Each path below is one point turned by a fixed rotation once a step. After each direction that follows a path, write how fast that rotation turns it, in degrees a step (0 if it stays still).
Each turn is a multiple of 5 degrees from 10 to 175, or 0.
Each row of a path follows its step; steps can be skipped.

step 6: 35  2  51  8  -2  24  -35  -26  42  17  -57  -29  -28  -14  -2  -47  10  -2  -49  11  -16  33  1  37  26  32  -9  -79  11  8  21  -4  -24  -8  23  44  -55  -11  66  -4  55  26  -14  -12  41  13  -54  34  -21  -48  -25  -54  3  3  -40  -7  -15  -1  49  18  20  -45  -38  24  32  -28  30  26  8  -5  -35  -1
step 10: -63  -20  39  24  35  57  -34  21  -30  16  -34  -30  -27  28  -31  -7  40  -19  -61  -5  26  -44  -48  -2  21  39  -10  -9  -11  35  -24  6  28  -2  -63  60  18  39  2  18  -25  16  -24  -20  88  -23  -31  27  64  17  24  -11  16  -48  -19  25  48  11  28  -10  -14  7  5  28  -7  -12  33  10  2  0  -12  -18
step 12: -30  20  12  -11  -36  74  -31  -9  28  -12  -16  15  -3  9  -3  22  -27  -23  4  5  39  18  4  119  26  38  49  -66  -8  5  2  45  -13  -42  15  33  1  -3  45  -12  34  -38  11  20  -33  1  5  25  -21  -51  -20  32  -9  -14  -50  9  20  -1  16  -53  30  21  -9  -21  32  -7  33  -5  3  47  51  -1
step 15: -52  -13  52  -4  -5  10  -64  13  -10  2  6  -45  -32  30  -16  -12  -14  -28  -19  -58  34  45  -33  33  35  2  58  3  -18  50  -16  19  -18  38  -2  37  4  1  -40  1  -38  7  44  11  16  9  -8  11  7  -32  29  37  11  0  -21  -13  11  70  -25  -63  -11  71  1  36  -21  -22  46  10  55  31  31  20
step 16: 17  13  -14  0  -22  25  -28  43  -46  -19  -28  3  44  26  -18  15  -16  -4  -23  24  68  -29  -3  0  20  10  -22  -54  13  60  21  -8  25  -52  1  16  42  5  51  35  -19  -63  -33  -1  67  -7  -40  57  -16  -7  17  -4  -9  -20  66  8  -17  28  37  -8  -25  33  21  -3  51  -50  -9  2  2  -36  46  -33
step 18: -69  -39  31  5  -57  6  -42  -34  27  -4  -36  18  -34  43  -24  -40  -29  -24  -9  -17  42  -41  -27  23  11  21  48  22  -1  3  -36  47  38  27  -40  -17  -37  40  -5  21  3  16  -18  40  -7  12  21  50  -23  -43  -73  34  3  -6  47  -8  28  -9  50  3  9  15  1  27  28  28  31  -37  49  14  19  34
step 20: -4  -6  5  -30  -25  -13  -62  4  30  8  39  -43  -1  18  12  9  -47  -5  -10  -53  49  -10  -17  -21  37  69  -9  -25  4  66  -36  -30  -16  -46  -26  -7  -33  22  -9  -22  -67  -45  -10  -35  -16  1  -34  25  -11  21  8  25  -28  33  -40  5  -49  29  1  -81  46  -8  28  -3  -16  8  -20  32  -11  47  35  -7
step 23: -19  -41  20  -24  -47  -3  -25  16  14  -14  17  -31  12  10  7  28  -57  9  -16  34  0  5  -6  67  49  3  50  -13  -15  32  -50  79  -24  -40  -49  21  -73  7  34  -17  47  -14  -1  36  7  -2  -24  9  28  2  -44  7  -46  21  -2  -33  -2  44  29  -36  9  27  42  -6  36  31  -42  -34  1  30  30  -17
step 25: 19  -42  8  75  22  -34  -69  -82  22  10  36  -51  -30  19  35  -20  11  -7  -26  -9  65  -30  32  -29  -3  31  -10  -13  -18  69  -23  -5  22  0  -10  45  -34  -32  -3  -33  29  10  16  -21  -9  5  52  24  -37  3  -25  20  7  27  17  52  -27  10  40  -22  33  -34  -2  -30  -13  -43  -14  23  7  31  -21  -8
Directions:
-1  0  9  -15  -11  7  -8  3  5  -5  -7  -7  9  -5  5  -1  -15  -7  4  -6  -4  -12  8  7  -13  7  0  4  -8  -8  2  -17  3  -3  -8  9  5  -13  0  -4  -3  1  -1  3  13  6  -1  9  2  -8  11  8  -8  -11  -2  7  2  -9  -1  2  6  13  0  10  -2  -8  8  -7  4  1  -7  -3 -> 10
-3  7  2  -17  5  -8  -10  -13  3  9  2  -1  -7  0  10  -2  5  -1  13  0  -12  1  3  -8  1  7  9  -5  7  1  3  -5  -2  -6  10  0  0  -7  -2  13  18  -9  -1  -3  2  -16  9  1  11  8  1  3  -1  5  -1  0  20  -6  0  -3  -12  -1  -5  14  2  2  -7  3  -3  -10  0  -5 -> 10
-4  -5  -12  4  -3  4  4  -1  -1  -2  2  7  -1  2  2  -11  -3  -3  -15  -10  -2  15  -11  -10  2  -16  2  -7  3  3  8  0  -7  -8  13  -1  3  -4  3  -18  -6  3  -2  2  9  -4  -4  8  -6  -1  7  12  -16  -11  -8  5  10  -4  12  -1  3  2  -4  1  10  -4  -3  13  -4  -12  -3  -6 -> 70
-7  2  -6  -3  15  13  7  -12  1  -3  -7  -3  0  0  -1  -6  -13  5  -2  3  4  11  0  9  5  5  -3  -1  5  -13  -7  -9  16  -1  10  17  3  -1  -4  7  -4  -1  7  1  2  -1  -19  -5  -9  2  1  -9  -6  6  -5  4  12  5  -7  12  -11  -6  0  -6  -2  7  10  3  -8  -1  -8  8 -> 10
8  -4  8  -6  1  -14  -15  0  -5  1  15  7  -2  -2  3  12  2  -1  4  7  -11  -1  -9  -2  -9  -6  -9  6  13  -6  -8  -5  3  3  9  16  -7  4  0  -11  0  2  0  5  6  15  3  -8  -6  9  -8  8  -12  3  7  17  -2  3  4  0  -4  0  9  -9  8  10  -1  -1  4  3  0  2 -> 10
-1  -3  -9  6  -8  -17  4  2  0  -10  -14  -14  -7  -5  11  -3  1  10  4  -2  1  4  4  -5  -2  4  3  -5  8  -11  -10  0  7  1  1  2  -7  6  -8  8  7  -6  -5  -4  -4  6  9  -5  -19  -1  1  2  -1  -10  -7  4  -6  -14  5  -18  11  0  -14  -1  -1  3  11  8  -5  5  1  -1 -> 60

step 2: -1  14  -17  11  -17  38  26  -11  38  -52  -15  19  13  15  -22  7  37  -23  8  28  -44  -5  3  15  46  -11  22  -43  11  -16  -48  -6  -20  53  39  3  -35  1  3  -23  31  -57  -22  -15  -7  -63  -15  56  6  24  3  5  34  -13  -76  -2  23  49  19  29  35  1  9  -97  9  18  24  -59  14  1  14  8
step 5: -29  9  -28  -25  -59  47  -20  -29  37  30  -33  44  7  43  -1  12  34  21  -27  17  -29  25  20  17  18  -42  16  -5  12  40  15  -61  -9  10  9  -1  17  -55  -19  -6  -4  -11  11  1  6  20  -2  -25  30  30  -19  24  60  54  11  18  35  46  73  62  64  5  -23  -18  -6  -32  41  6  10  41  -32  -11
step 7: -12  42  4  -3  15  0  -53  21  -23  15  -53  -21  5  -9  -47  52  12  19  4  -58  -43  -8  3  14  -22  14  -46  21  25  17  -20  3  -5  10  -51  -9  -29  -2  -5  -67  -13  12  22  -43  -14  -32  -6  46  -29  32  -16  23  -51  -35  -15  -20  32  0  17  78  41  -19  -43  15  -19  29  -39  -64  -51  -15  7  12
step 11: -16  -24  -10  18  -7  -13  -21  -46  29  11  53  -43  -2  66  20  11  7  14  -43  -8  46  31  20  -13  -6  -17  51  5  -12  -96  4  32  19  63  1  23  -48  -5  -27  -12  2  0  -12  -22  14  21  44  18  -54  6  89  6  19  18  11  14  36  1  59  8  26  19  8  -45  -12  12  2  -33  28  1  4  8
step 14: -30  -31  -12  17  -52  -18  -38  -51  5  2  12  -24  14  26  13  -13  4  36  -17  -30  -57  -3  -47  27  7  6  -27  42  -16  11  -22  2  15  56  4  21  -7  -92  -39  -44  15  1  -43  20  10  -15  49  15  11  30  6  -31  -16  60  18  -24  12  0  -30  0  15  29  31  -40  39  35  -22  -66  13  24  -28  -35
step 17: -20  -14  -4  -54  -49  30  25  -20  12  -16  25  -4  1  -23  -29  11  63  48  -35  -20  4  90  -16  10  61  -25  0  0  -2  41  -2  -48  31  10  -16  51  -14  3  -35  -43  47  -14  -2  39  -10  -6  36  8  26  -4  9  -27  8  6  -64  6  -13  25  5  -67  14  8  22  -23  -30  18  -13  -31  37  -8  60  -19
step 18: 24  -25  7  37  1  -25  4  -29  36  -26  -29  -7  -21  -16  7  40  -22  -56  38  21  31  32  -44  -27  -22  2  21  -21  -43  -15  10  2  55  -1  -21  -11  51  -5  -7  -22  45  -4  53  -64  34  -18  19  11  0  9  6  78  68  10  -21  19  19  0  -15  -43  52  64  -15  5  -16  -23  -51  13  18  -46  -11  -4
step 25: 26  4  -1  -30  15  17  41  -5  6  23  14  14  21  -34  -54  7  -5  -14  32  -55  -47  42  8  -18  -15  1  13  8  -12  32  3  -3  34  5  -9  35  54  -7  33  -48  -32  17  6  1  -3  3  -44  78  -4  4  21  25  -17  9  -93  8  25  70  5  30  5  19  5  -12  -60  -12  -56  -2  -50  39  10  37
step 26: 5  28  -8  -24  32  -11  9  -38  -17  -37  28  -81  -25  5  -13  -30  -38  51  -20  3  -5  38  -4  23  -4  0  -21  -51  -6  38  -22  15  67  7  -13  43  -37  -12  7  22  43  55  14  -11  8  3  19  -14  0  8  68  40  15  34  6  82  -22  -18  13  35  58  30  -8  -14  35  -14  -26  -52  5  -37  12  -22
Directions:
5  -4  -9  1  2  7  -17  0  4  -3  2  5  -8  -11  10  8  4  -9  -11  0  7  -2  -5  -3  -1  2  9  -8  5  2  4  3  4  -3  9  8  -2  1  6  8  -16  -6  9  4  12  1  -16  5  7  -8  2  -5  4  5  -8  -3  -3  12  -11  5  -7  6  -7  2  10  6  -12  7  -17  -9  -10  -1 -> 115
-12  -5  -10  -9  -1  16  0  7  7  0  1  -8  0  -2  2  -9  1  -3  4  6  -2  4  4  1  -7  7  -5  7  -2  -1  -8  -9  4  0  6  12  -10  2  -6  0  12  5  -1  -9  20  -3  8  -9  1  -7  2  -2  -8  17  -7  -6  3  2  14  5  1  -8  -1  -13  15  11  0  10  1  5  8  7 -> 120
-5  -6  21  -5  -3  10  -4  2  12  1  -14  -5  -5  9  0  -1  -3  -10  0  6  6  3  3  1  0  4  4  -7  2  3  -1  -14  -6  -21  4  1  -12  -3  -3  4  -14  3  -5  9  -3  3  -6  -1  3  -12  3  -13  -4  -11  8  -1  -7  -1  10  6  5  -5  4  -1  -4  -17  -3  3  11  6  -2  -4 -> 95
-11  1  -2  -4  0  -3  -4  7  2  1  6  -6  -4  8  13  -2  1  6  -2  2  -4  -3  -5  13  4  -7  5  -5  22  -10  -14  2  4  13  -2  12  -2  -16  -3  6  7  -7  6  5  -5  -4  -2  -1  15  3  6  -7  10  5  -5  1  -7  3  -3  -5  10  5  4  1  -7  -10  8  4  15  -10  -5  7 -> 120
3  7  -2  -5  10  1  10  13  -8  4  -10  15  -19  7  3  -17  -3  0  -13  3  -7  -8  0  -6  2  7  6  4  -5  2  10  0  7  2  -1  -10  -12  2  -8  -7  9  8  -2  10  6  5  6  6  -1  0  1  -6  13  2  -7  -8  6  -1  -2  -3  9  5  -8  -2  -13  -4  -8  10  -5  2  -7  4 -> 145
8  -12  -9  -1  -13  -14  6  -8  10  3  -13  -6  -18  -3  4  14  -7  0  -19  6  -9  -2  -2  1  -5  -5  2  -10  0  15  -3  1  5  6  12  4  -5  7  6  4  -1  -3  -8  -2  0  0  10  -6  -3  -3  2  -3  8  -2  6  9  3  1  0  -11  7  -4  5  -4  -2  10  11  -3  2  10  4  2 -> 120
-1  -7  -3  9  -2  -11  2  0  9  -15  -3  -11  5  8  -4  7  -5  -2  -5  4  0  8  -13  2  5  -5  -10  14  7  7  17  13  0  1  5  3  -6  -5  -4  -7  1  10  2  -6  3  -6  -5  -1  11  5  -10  -3  3  3  4  5  7  -14  10  15  0  4  -11  9  -3  -4  -1  18  -3  -1  -7  -3 -> 170
-5  -12  3  5  -7  -3  -4  0  -3  1  -2  1  -1  -3  -4  -3  0  -3  2  0  13  17  2  -14  11  -21  0  7  3  -6  -15  -6  0  -4  7  -7  -1  15  0  -2  -2  8  4  8  -10  10  6  -13  2  -4  -1  2  9  6  -7  1  12  8  1  1  -10  7  -2  1  -5  2  -2  -2  3  -5  -8  22 -> 55

step 0: 0  -34  49  -19  -43  36  14  7  -32  -67  -9  12  -24  3  -5  30  -18  17  -8  1  21  14  -46  -44  4  5  7  67  42  -25  51  -8  -38  47  -60  45  -19  73  71  26  1  -36  8  -14  -60  12  -2  -38  -42  -18  6  -30  2  5  -9  30  -12  -16  36  65  13  -23  3  7  -2  -34  37  9  18  21  -35  -8
step 1: 16  29  58  5  -22  51  50  -11  29  -28  -21  -10  28  -1  -29  2  29  -34  -31  18  10  -14  -14  -18  -3  -47  10  5  39  31  50  -25  -20  16  -38  17  45  48  -7  -15  -57  26  4  -48  19  70  19  -10  -10  49  -14  23  -32  23  -22  -4  43  -4  -22  -73  -48  -26  -36  -24  28  50  -18  15  29  22  -42  51
step 3: -61  -51  5  -7  -16  69  47  -23  3  -31  1  -10  3  -27  -11  26  -2  38  -39  31  -24  -18  -21  31  -63  5  -7  13  38  -7  4  -72  -26  2  -39  -38  33  34  42  34  -12  19  30  -55  -18  49  -43  -41  -17  -23  0  5  39  -61  2  12  46  33  -30  26  -34  5  7  -1  31  11  -66  -2  -7  -6  -13  -38
step 5: -26  7  -14  -22  -19  9  40  5  4  -47  -22  79  18  25  -9  -2  -4  -35  -42  40  17  -5  -9  -31  23  19  -26  23  54  1  24  -32  71  24  3  13  -17  20  -18  -20  34  44  -18  -24  47  8  12  -55  -69  -34  -19  -32  -7  -42  8  -24  28  -37  -86  6  -2  -1  -23  -29  6  50  -68  7  34  -37  8  -18
step 15: 7  21  11  -6  -32  65  33  20  -35  -26  -36  11  -28  -12  -46  23  -16  -40  -32  31  -10  43  34  19  29  -45  10  47  28  -36  25  -36  -29  -50  -10  29  2  46  104  28  -32  -36  1  0  35  30  -4  5  -3  -41  -27  -11  23  17  3  53  74  -32  34  6  -4  -35  -15  -33  3  35  -9  -30  5  12  0  -26
step 19: 9  -22  2  15  -37  43  14  -27  9  24  -41  -1  -4  -9  -27  -49  8  9  6  36  14  1  -23  0  -7  -67  22  10  74  -18  1  -1  88  -6  -48  81  27  84  12  -21  1  -21  -18  -22  13  0  -1  -3  -35  10  0  19  -36  -60  -15  -47  53  -34  -6  -8  -36  -16  4  -64  18  -7  7  35  -10  40  -13  28
step 20: -16  39  -7  2  23  18  55  -48  -14  -13  -26  -8  34  -29  43  -31  7  -29  -17  75  -7  11  50  -10  34  29  -1  -8  66  8  12  28  27  -20  -10  -22  -3  79  -45  -50  1  36  13  -28  24  15  -17  -3  -14  -31  8  -8  4  -13  41  -9  -38  -19  5  -7  21  -48  -92  42  17  41  -62  21  -25  -19  -13  -22
step 22: 39  -10  23  61  -47  18  12  -23  14  29  -73  -7  2  -39  -52  3  -47  -22  -39  28  0  9  8  27  -29  -72  6  20  -1  -19  7  -37  2  -6  -24  -10  14  56  -7  -38  12  12  -7  -9  -7  35  -25  63  -8  -3  -6  -63  11  -13  12  0  4  -30  -46  0  11  -17  -49  40  21  36  -21  -7  -7  82  43  -58
step 23: -21  -9  -15  13  29  -46  4  0  -18  17  36  2  8  -26  -1  -30  -64  -17  -65  0  38  -18  10  -10  79  -27  -66  -1  38  -15  13  4  98  15  -64  -15  -43  29  46  -43  -7  7  -13  3  1  -15  13  -33  -44  -44  -8  -4  -30  -2  -19  -35  31  -19  -25  -51  41  19  -54  20  4  36  -12  22  -2  -6  8  29
Directions:
11  -13  -6  10  3  -3  -9  -6  3  6  -1  -6  0  -12  -1  -10  8  -7  -6  -3  5  -7  6  -2  4  -3  -6  11  1  3  -2  -4  15  15  5  3  1  -9  1  -9  0  5  6  -6  14  -4  -9  12  -4  -9  -7  8  8  1  12  1  -11  -5  -9  2  7  4  6  7  -11  -7  -4  2  -5  5  -13  -9 -> 25
12  5  4  -1  -3  10  -12  1  -7  8  -8  1  -1  -13  2  12  -4  0  0  4  9  5  8  5  4  -4  9  1  13  -6  8  7  -18  2  4  -13  -5  2  -9  -8  8  6  -12  -5  4  -4  -10  3  9  1  10  -7  -6  2  0  2  -3  -4  8  7  9  -1  -14  -5  -14  -11  6  -5  0  -8  1  -6 -> 160
-5  9  -7  7  2  7  1  -2  -8  -1  -7  2  5  5  1  -5  -8  -5  8  2  -1  -5  6  -11  -1  -6  1  8  -11  -12  -3  -7  -3  8  -8  -1  0  -10  4  -5  -5  -11  10  -6  -12  10  -8  -10  5  -8  9  6  10  1  -11  8  10  5  4  -1  -3  -15  9  -2  -10  -22  -7  -8  4  -7  0  -8 -> 120
5  0  10  4  1  -8  12  7  14  -2  -9  -1  -9  3  4  0  1  6  -9  2  -5  5  2  2  3  3  17  0  11  -10  -17  -8  -4  13  -4  2  -15  -2  -2  0  -1  -12  8  8  -1  2  16  3  4  5  -11  4  -1  4  1  3  -7  -12  8  -2  0  5  0  -8  -3  -10  -1  2  0  -12  -13  9 -> 40
-6  6  7  -1  5  9  2  7  -4  4  2  2  10  6  -4  -18  2  -3  9  -4  0  1  4  10  -1  -2  -6  2  15  -9  1  -7  -7  4  9  3  -2  7  -2  2  4  1  15  1  -9  -18  -6  -10  -2  15  11  4  -2  6  9  -3  -9  6  3  -7  4  -5  5  -9  -12  11  -3  2  -3  17  -11  4 -> 60
